Each row of M is roughly a mix of the hidden directions of one of several groups.
M:
[[ 30  -4  21  31 -10  13  -5  17  66  14  18 -42]
 [-25 -25 -17  12 -26  44  34  39  23 -32 -30   6]
 [ 39 -13 -28  36  53  14 -24   0  44  -4 -13   6]
 [-14  18  41 -14 -62   4  28 -10  -8 -22  40  16]
 [-34 -30 -20 -32   4  46  21  28 -43  -8  16 -24]
 [ 22 -14   4  36  24 -30 -35   7  54  28 -32  -7]
 [-23 -27 -22 -48  18  16  -6  30 -54  -1  14 -28]
 [-29  -6 -15 -40  -8  38  10  20 -39  -5  46 -34]
 [-40  -4 -24 -38 -10  31   3  12 -44   6  47 -23]
 [ 27  41   2  29  33 -36 -14 -35  12  -6 -30  38]
 [  9  14   9 -59  11 -19   0 -12 -42  18  50 -23]
 [ 36   5  20  29  22 -31   7 -11  25 -19 -61  27]
 [ 28 -28 -37   6  61  12 -25  -4   1  44   5  10]
 [ -1  23 -10 -61  22 -12 -19 -19 -40  15  43 -14]
 [ 14  29  12  49  30 -14  -2  -6  61   8 -17 -26]
 [ 19  11  17  53 -30 -18  -9  -8  60 -17 -12  25]
 [  4   9 -23  61   7  13 -19  16  37   2 -54   7]
 [  0  11 -23  64  18  24   6   0   0 -21 -57  16]
 [-39  31   3  25 -38  -2  -6   5  -4 -18 -64  20]
 [ 19 -18 -26  22  34  22 -30  39  40 -16 -30 -30]
 [ 11 -18   4  36  -6 -40 -11  14  59   0 -38  31]
 [  5   3 -13 -15  15 -24 -52 -26 -23  32 -18  55]
 [ 18 -15  16 -24  -1  10  -1   3  19  40  74 -22]
 [ 10  28  34  32 -43 -13  16 -36  46  12  11  22]
 [ -2  -3 -10 -17 -17  43  -2  14 -10  20  67 -43]
 [ 13  11  12 -14 -19 -30 -31 -28 -53  49  20  19]
 [-14  34 -20  11  11  51  17  -4 -46 -44 -26   2]
 [ 26   4   0  -7  19  35   4  27  48   1  37 -53]
 [ -6 -11  32  16 -43 -41  -6 -31 -32   8 -19  46]
 [-15 -20 -23 -19  46   8 -11  19 -70 -11   5 -16]
 [ 17  25 -46  27  51   2  -7 -22  45  17 -18   7]
 [ -4  13  17 -29  18  -5 -22 -37 -45  39  37  34]
 [  5   7 -14  16  22 -11  -6  17  31 -64 -54 -12]
 [ 19  14   2  66  15 -11 -32  -6 -19 -25 -46   9]
 [-16  23  -1 -39 -22  23  28 -15 -56 -24  39   4]
 [-27 -11   8 -66  -6  13 -16  10   2  36  47  15]
 [ 22 -14  11  -5 -14 -17  -2  -9  68  23  50 -23]
 [-43  12 -29 -35  20  10   5  -1 -64 -18 -11  20]
 [ 50 -13  37  20 -13 -45   1  -5  52   3  -6   9]
 [ 22 -16  -9  70 -21  20   3   4  26  19 -34 -26]
 [ 35   1  27  47  -8 -40  -9 -17  48  13 -25  18]
 [-13 -31  24 -29 -43  28  21  23 -38 -18  24 -32]
 [ 19  21  -3   5  34 -51 -15 -27  35   4 -22  48]
 [-10  13   1 -41   3  33   9 -15 -54  12  45 -34]
 [ 43   2  24  51  -5 -22  -4  -7  59  16  -9 -11]
 [  8   3 -20  48  39  23  -3  10   1 -24 -64   7]
 [-13   8   0   8  41  -1  -1  21  62 -36 -26 -36]
 [ 39  12  17 -22  23 -55 -39 -13 -18  22  24 -20]
 [ 14  -3  -9 -33  48 -21 -47 -25 -22  31  11  33]
 [-44  18 -14 -40  40  19  -7  11 -22 -34 -33  25]
 [-42 -12 -17 -54  -1  17  10   3 -58 -23   1  15]
 [ 18 -30 -18  43 -20  43  57   9  -8   3  14 -16]
 [-18 -11  17 -66 -20  -6   5  -2 -24  22  53  12]
 [ 19  -7  -4  35  31  50   3   8  42  26  40 -17]
 [ 17  -4  11 -53   6  19   6  25  12  -8  64 -32]
 [-14 -27 -21 -24  20   0   4 -12 -50  63  10  21]
 [ -6   0 -13 -22  -3  36  -3  22  13  15  65 -50]
 [-16  -9 -27  41  -4  39  -4  27  44  25 -40 -17]
 [-22 -30 -12  40 -25  48  28  28  25 -32 -14  12]
 [-25  -1  28  -9 -34   1  63  11 -14 -15  28 -40]
 [-27  -3  15 -43 -31   6  35 -18 -43  17  45   6]
 [ 11 -25 -40   6  49  21 -23   6 -14  59  -3   6]
 [-24  -1   0  20 -20 -33 -10 -27 -41   6 -43  52]
 [ -3  -1  28 -46 -11 -16   6 -29 -35  23  58  19]
 [-15 -18   2 -39  -2 -19  13 -23 -57  52  23   4]
 [-46 -18 -11  16 -37  44   9  37 -16 -31 -25 -12]
 [ 41   9 -10  34  -9   2 -42   2  58 -36   5   2]
 [ 36  39  20  32  21 -38 -42 -39 -10   7   7  -2]
 [ -3  -1  -5 -51  11  32  30  -2  -3  13  63 -25]
 [-36 -41 -23 -59   1 -18   2  43  -8   8 -17   5]
 [ 26  16  -1  39  29 -42  -1 -22  51   7 -34  15]
 [ -3  14  16 -25 -15 -30  -3  -5 -74  26  12 -33]
 [  6   2 -23  60  10   9  18  -1   5 -36 -59   6]
 [ -6 -21 -14 -33 -20  -7  15 -24 -64   3  -3  49]
 [ 22 -19   1  -7  19  14 -12  10  33  50  57 -32]
 [ 19   1  11 -49  15   7  12  16  21  -8  64 -35]
 [-22 -10  -1  12 -48  32   3  -1 -47  26  41 -31]
 [ 25 -30  13 -30 -12  13  42  -4  13 -21  63 -18]
 [ -7 -12  -7  56  10  -9 -25  10  33   1 -62  16]
 [ 23  10 -21   5  51  -3 -58 -12 -24  27 -10  30]
 [ -4  -6  -4  13 -37   8  36 -28 -62  -4  -9  43]
 [ 12 -16   0  -8 -22  50  16  11   2  10  52 -54]
 [ 43  21  15  -5  24 -56 -44 -25   6  23  10  -4]
 [-33  -8 -22 -11 -58   8   2  20 -30   3 -54   9]
 [ 20 -26  15 -29 -11  17  44  -7  10 -19  66 -16]
 [-22   2   5 -18 -34 -40  17 -27 -48 -21 -45  15]
 [ 19 -10  12  60 -18 -14  -6   0  57  -4 -32  21]
 [ 11   6 -37  34  24  17 -36   6  -8  -9 -54  40]
 [-14  -6  -9  33 -16 -28  -9   7   1 -32 -56  54]
 [  4   9   8 -35  22 -41   5 -19 -51 -50  -7  21]
 [-42  10 -18  -1  14  11  -6   9 -53 -21 -54  28]
 [-28  -6   6   2 -48  17   5  -9 -63  19  38 -15]
 [ 26  35 -15  49  49 -15   3 -12  37   7 -27 -10]
 [-45  13 -13 -20  16   7 -12  12 -52 -23 -41  34]
 [-17 -27 -33 -26  41  12 -16  37 -50 -15 -20 -17]
 [ 11  -9  13 -54  -8 -11  22  -2  10  22  69 -14]
 [-35 -10  10 -35 -31 -12  -3 -16 -62  -5   9  38]
 [ -9  -3 -16 -42  27  49  24   3 -25   7  44 -33]
 [ 33   3  22  41   1 -35 -12 -15  32   2 -48  37]
 [  2  36  45  38 -27  -5   7   1  48  -4  30 -29]
 [ 29   1   1  -1  38 -15  -9  11  65 -20 -43  22]
 [  6 -20  -5  19  20 -45 -29  28  50  10 -45   8]
 [ -9 -14   9 -63 -27 -26  10  14  28  23  45  -8]
 [-14 -19  18 -48 -10 -20   9   4  10  51  49 -24]
 [-31 -23   1  36 -39  39  46  -4   7  -9 -16  35]
 [  8 -22   1  18  22 -37 -32  26  53  27 -38 -10]
 [  5  23   3 -23  33   6 -24 -25 -52  27  32 -40]
 [ 18  -8 -27  -9  46  15 -30  47  13 -23 -11 -46]
 [ -5  -1  -1  23 -38  36  -1 -14 -17  56  24  45]
 [-18  28 -18  32  10  -8 -46  16  -2  17 -63  15]
 [ 16 -10  19  26 -37  35 -10   4  36  30  42 -39]
 [ 23   4  14  -8  23 -24 -32  22  36 -19 -45  50]
 [-17 -14 -12 -23  11  11   7  20 -82 -19 -24  -9]
 [-29 -35 -24  15 -23   2 -23  36 -12 -28 -55  20]
 [ 10   0  38  32 -22 -36 -16 -25  -1   3 -41  51]
 [-15 -26 -17  55  -1  30   5  19  24 -19 -53  18]
 [-11  -3 -11 -37  33 -28   9   1 -36 -56 -39  -2]
 [ 30 -18   4 -16  -3  -6 -14   1   0  56  48 -49]
 [-18 -29  34 -19 -46  22  18  27 -38 -19  16 -33]
 [ 26 -39 -13  22 -10  34  40  -1   2  38  41 -26]
 [-39   2 -17 -29  15  19  -1   8 -54 -29 -38  32]
 [ 11  -5  29 -41 -10 -41  10 -32 -35  17  50  -2]]

Here is one row from each group, named. Which group is each of the other rows in?
[ 17   3  13  40 -35  29  -4  -4  29  53  43  -1]
J
[-38 -20 -25 -47 -15 -10  10 -24 -51  -5   8  35]
P
[ 15 -16  28  17 -41 -39  -7 -25  45  32  19  25]
N

[-12  -7  12 -63  28 -40  12  -1  28 -37  -4  23]
P
[-18  -7  24 -10 -24 -46  -5 -19 -42 -10 -24  55]
P
[-17  10  41 -23 -54 -27  32   0   8 -29  18 -32]
J
[ 12  35  15 -11 -26  37   9 -44 -25   5  52 -20]
N
[ 39 -27 -30  51  32 -15   7 -23  -9  35 -25  -9]
J
[ 12 -20  25 -44  -8 -10  34 -25 -17   1  64 -11]
J
[ 43  28   3  -7  39 -50 -42 -12  26  11   3  -7]
N
[ 19   5 -12  48  31 -18 -28   6  20 -19 -59  18]
N
[ 24  -5   1  61  14  -8 -19   7  45  -8 -50   8]
N
[  0  30   6   0  29 -55 -21 -20  -2  -2 -26  57]
P
